In the rows, zero is written as 128.
Each path is a new rotation, seen through one point. The rows after it are directions, each followed by how far the rotation turns it, in degrees each step (0 if it stays put).
Each turn is a multiple of 5 degrees from 10 to 175, or 0.
Each row of a path follows its step; steps can be skipped.

step 0: [123 136 122 129 135 124 136 132 135 129 140 134 126 120 137 124 130 123
 137 129 132 124 126 132 125 123 122 131 122 129 111 129 130 125 125 130
 134 127 134 130 135 130 127 129 139 127 125 129 122 131 129 132 128]
step 1: [130 131 134 142 128 119 123 123 120 134 128 127 130 124 123 127 129 126
 129 134 122 129 122 117 126 133 117 127 130 138 137 123 122 125 133 127
 125 125 118 130 128 130 129 126 130 137 124 121 122 132 134 121 132]
step 2: [122 122 117 127 120 131 130 137 133 121 133 132 129 132 123 124 132 128
 130 132 128 128 129 125 137 138 130 124 132 130 118 124 137 127 136 130
 128 126 128 122 122 132 124 134 129 126 128 129 125 110 137 127 124]
step 3: [122 130 123 124 136 131 127 125 120 123 132 131 127 124 130 120 129 136
 141 121 125 126 123 125 133 124 122 131 130 124 129 129 116 131 122 134
 136 118 129 129 131 128 125 119 123 129 115 131 129 137 132 132 128]
step 4: [123 123 128 136 121 119 133 116 125 141 132 130 136 127 123 128 126 132
 131 133 129 133 127 121 132 140 132 136 130 122 133 124 132 135 133 133
 130 129 127 131 126 124 122 132 134 129 137 124 136 130 123 124 130]
step 5: [125 128 126 122 122 134 126 131 133 131 132 130 130 131 130 128 132 137
 123 124 123 136 125 126 126 121 126 120 115 128 120 132 127 123 134 127
 124 116 141 126 122 127 130 125 129 130 123 127 138 119 135 118 122]
step 6: [124 130 136 130 136 123 125 130 131 128 124 124 123 124 118 126 127 126
 135 118 128 118 134 115 124 124 133 131 131 116 125 132 130 130 129 134
 132 129 122 130 140 128 125 123 129 129 124 132 137 128 132 126 139]
step 7: [122 114 126 128 135 125 134 126 131 131 121 135 133 120 130 133 125 119
 122 139 134 134 125 124 137 137 132 124 116 130 128 125 126 129 124 127
 133 126 126 130 122 132 140 130 132 131 128 131 134 131 127 124 127]
step 8: [128 131 132 124 132 121 130 132 125 133 140 122 129 132 132 126 135 133
 132 123 123 132 128 136 129 121 136 120 124 132 132 130 142 125 128 130
 124 125 125 124 139 135 125 132 126 133 117 133 127 127 134 119 124]
step 9: [137 124 121 130 130 122 116 122 129 129 127 129 122 122 118 135 125 118
 138 129 134 128 130 127 130 132 134 137 126 131 118 131 118 122 125 129
 132 128 131 126 135 127 121 130 124 131 132 124 130 128 141 130 133]
[129 128 130 128 126 129 128 129 126 126 131 127 130 129 126 129 127 126
 126 127 126 130 129 127 127 127 130 127 128 130 127 125 128 126 129 129
 125 126 128 128 130 126 127 130 126 128 129 129 129 127 129 128 125]	110

step 0: [127 125 122 130 121 109 129 129 116 129 126 124 132 129 124 127 132 138
 130 127 135 126 122 135 134 123 132 130 124 123 126 137 139 120 131 137
 123 120 126 125 133 124 129 122 124 123 125 133 126 125 124 131 123]
step 1: [122 126 128 133 131 130 133 134 130 128 136 134 131 136 129 129 134 129
 117 124 135 136 125 123 119 125 119 132 128 125 127 126 136 130 138 132
 128 122 126 129 113 131 138 129 117 126 136 131 127 120 124 122 121]
step 2: [119 135 124 125 133 127 132 122 122 125 140 125 135 133 121 125 129 133
 130 120 125 135 127 119 125 135 136 118 121 132 123 127 126 126 133 119
 121 130 127 123 132 127 130 138 126 116 126 121 129 129 125 120 134]
step 3: [124 140 124 123 128 121 129 131 130 135 130 141 135 127 129 128 123 143
 134 126 130 126 128 125 131 124 135 122 129 121 127 126 133 128 119 129
 131 134 126 134 131 130 125 122 116 129 134 128 139 136 133 126 120]
step 4: [133 129 119 137 132 125 129 136 127 135 121 124 133 128 131 123 125 129
 126 134 128 130 128 118 129 131 124 125 135 113 138 125 129 130 136 138
 127 129 124 119 129 128 131 123 118 121 117 123 124 125 134 122 131]
step 5: [128 132 126 127 134 136 133 129 129 120 128 134 129 133 128 136 123 124
 137 132 130 138 138 130 129 117 137 119 135 120 121 127 135 126 134 127
 128 116 138 124 124 127 129 131 132 123 125 125 123 124 123 119 120]
step 6: [123 131 131 133 119 121 124 124 130 131 140 136 129 127 123 138 132 133
 124 130 136 126 144 120 137 134 126 129 131 125 126 135 129 124 125 131
 122 126 132 128 130 120 123 138 123 128 122 117 129 132 124 131 129]
step 7: [123 131 119 127 128 121 124 141 130 132 142 129 124 126 138 132 130 136
 123 134 129 137 125 123 131 123 127 124 128 136 135 130 132 140 131 131
 126 132 128 126 131 140 118 126 132 125 123 128 126 122 131 132 119]
step 8: [132 117 121 135 129 121 131 129 125 133 132 123 127 128 115 133 119 127
 126 129 126 136 127 122 133 117 132 127 126 135 133 120 133 120 137 129
 132 125 126 131 123 126 125 123 129 121 120 128 138 134 121 117 129]
step 9: [126 129 133 137 127 131 141 132 123 125 126 132 123 127 118 135 136 136
 127 124 137 122 127 131 134 121 136 130 119 125 123 124 128 130 123 135
 116 129 131 131 124 136 130 128 122 119 127 122 118 133 127 120 122]
[130 126 124 129 126 127 129 128 129 128 126 129 129 128 126 130 129 127
 127 129 127 130 124 129 128 126 127 127 128 126 129 128 126 126 126 127
 129 129 129 127 128 127 128 127 127 129 127 130 126 127 128 126 127]	90
[130 131 130 127 130 125 131 127 126 129 128 130 124 127 125 129 129 127
 128 127 128 127 128 126 127 127 130 128 129 128 128 129 126 128 127 124
 129 126 128 129 128 127 129 129 129 128 128 126 128 127 129 127 129]	110

step 0: [119 132 129 127 136 127 130 122 122 135 130 132 143 130 120 129 128 129
 122 126 130 131 137 125 131 127 125 127 135 126 124 126 127 127 129 126
 129 137 126 124 127 125 139 141 133 118 127 129 127 127 136 129 117]
step 1: [132 133 132 121 141 130 128 131 125 130 123 139 126 136 126 128 123 133
 126 125 128 132 129 123 122 122 131 124 132 128 125 131 126 124 129 128
 130 128 125 122 123 123 132 138 119 138 118 126 133 125 130 116 121]
step 2: [123 119 124 127 131 133 130 136 127 122 129 137 129 129 121 130 114 123
 128 123 134 131 125 116 136 127 123 130 131 131 118 123 127 128 125 133
 125 128 123 127 133 130 129 128 117 126 133 127 133 127 135 121 119]
step 3: [126 127 118 132 141 126 128 122 138 126 124 133 136 132 121 130 126 127
 125 134 124 130 131 124 126 131 123 127 129 133 121 131 129 122 134 134
 126 135 123 132 125 129 139 127 133 122 125 131 125 134 138 122 118]
step 4: [130 127 131 121 140 127 122 128 133 135 127 134 126 136 124 125 124 129
 128 132 131 133 125 120 124 133 128 129 129 135 122 131 131 132 134 126
 124 137 133 112 124 124 135 136 117 123 123 128 125 127 122 129 124]
step 5: [123 122 130 130 133 131 133 133 128 128 124 139 126 120 132 130 124 121
 132 130 132 127 130 122 129 126 129 129 136 134 124 131 125 140 134 133
 128 131 129 125 132 119 128 138 120 128 133 136 126 123 142 119 124]
step 6: [128 123 123 135 133 127 125 120 132 134 130 135 140 134 128 127 122 118
 120 124 119 128 122 128 133 131 123 130 130 129 127 123 124 129 133 136
 129 131 125 130 124 131 129 139 123 131 118 130 128 127 140 125 120]
step 7: [132 128 127 123 130 131 120 127 134 139 127 138 131 136 122 121 129 123
 131 119 130 137 131 116 120 122 131 128 124 136 125 135 123 129 131 128
 119 132 127 128 129 124 134 133 124 125 125 120 131 131 135 132 124]
step 8: [111 125 124 132 133 136 129 137 129 129 127 138 123 138 131 125 128 121
 133 129 137 130 121 123 125 131 126 123 130 131 129 132 129 130 127 127
 128 132 128 125 120 125 135 131 126 128 133 128 126 119 140 124 121]
step 9: [121 121 123 139 138 122 139 130 133 132 131 125 138 131 127 123 120 124
 131 129 126 131 124 123 129 129 127 127 125 130 130 133 125 126 131 139
 118 131 127 131 122 129 129 138 118 129 122 130 125 129 130 118 129]
[127 128 126 127 129 129 127 129 129 128 130 128 126 131 126 126 129 129
 129 126 127 128 127 126 129 125 127 128 129 125 128 129 126 127 128 129
 130 128 128 131 129 128 128 125 127 130 128 126 130 128 129 129 125]	65

step 0: [122 125 123 127 127 135 120 131 134 134 131 128 123 128 136 136 122 132
 130 132 131 135 128 130 125 124 136 129 136 133 135 136 126 136 137 122
 133 127 119 122 123 125 125 131 131 124 125 138 136 133 138 124 126]
step 1: [120 121 137 126 134 136 132 130 127 129 135 132 126 124 131 131 131 126
 124 128 121 124 124 125 129 124 127 133 135 130 141 115 129 138 127 132
 122 128 130 125 128 127 131 126 131 138 133 132 133 139 132 137 122]
step 2: [123 130 129 122 123 130 118 134 135 133 127 128 123 124 132 127 131 124
 125 125 131 121 128 127 135 131 123 131 132 130 125 135 136 139 134 132
 135 136 124 122 136 131 117 128 126 129 124 130 132 136 143 128 133]
step 3: [120 125 130 121 130 135 135 128 133 138 133 132 127 134 126 130 125 134
 126 131 129 130 126 129 126 127 133 124 134 124 139 130 128 140 123 125
 127 125 117 117 127 129 118 129 131 127 138 142 130 130 126 126 123]
step 4: [128 125 123 129 132 132 124 128 137 126 136 125 122 130 133 136 129 119
 127 126 122 118 129 133 126 123 135 132 137 126 131 124 133 140 132 131
 129 129 123 127 129 128 136 126 126 136 125 135 127 135 138 140 132]
step 5: [122 127 129 127 132 139 126 135 121 129 126 128 122 128 135 128 131 129
 124 128 135 128 130 127 133 131 128 129 130 123 124 122 129 133 130 130
 130 135 127 118 138 129 110 123 139 132 125 139 130 138 131 128 124]
step 6: [121 125 126 117 127 128 125 133 131 137 137 129 126 127 122 129 120 121
 127 123 128 128 124 135 117 121 124 132 139 129 130 131 135 137 125 129
 127 129 119 132 124 124 117 127 122 133 130 139 127 126 134 128 125]
step 7: [128 132 124 128 138 132 132 122 132 127 124 134 124 132 132 136 128 134
 126 127 123 129 123 124 129 128 128 128 130 116 129 120 130 140 129 135
 129 129 126 119 133 132 129 120 124 137 130 138 122 134 143 131 127]
step 8: [118 136 127 133 135 136 120 140 128 126 131 127 129 130 130 128 130 119
 124 129 130 123 128 126 125 129 129 127 138 135 125 125 132 138 131 121
 130 135 120 123 127 130 117 122 132 132 122 139 126 122 126 129 132]
step 9: [121 129 123 128 132 121 130 133 130 138 129 127 121 131 135 129 120 131
 122 126 131 127 126 139 126 124 121 136 126 127 132 123 124 129 128 135
 124 122 120 127 127 127 120 124 125 134 132 143 127 133 133 133 117]
[128 128 127 124 128 128 129 127 128 131 129 129 128 128 128 129 125 128
 126 126 127 129 127 130 129 126 128 128 128 130 127 127 125 128 132 128
 127 127 127 128 126 128 127 130 129 126 128 130 130 126 125 125 129]	125
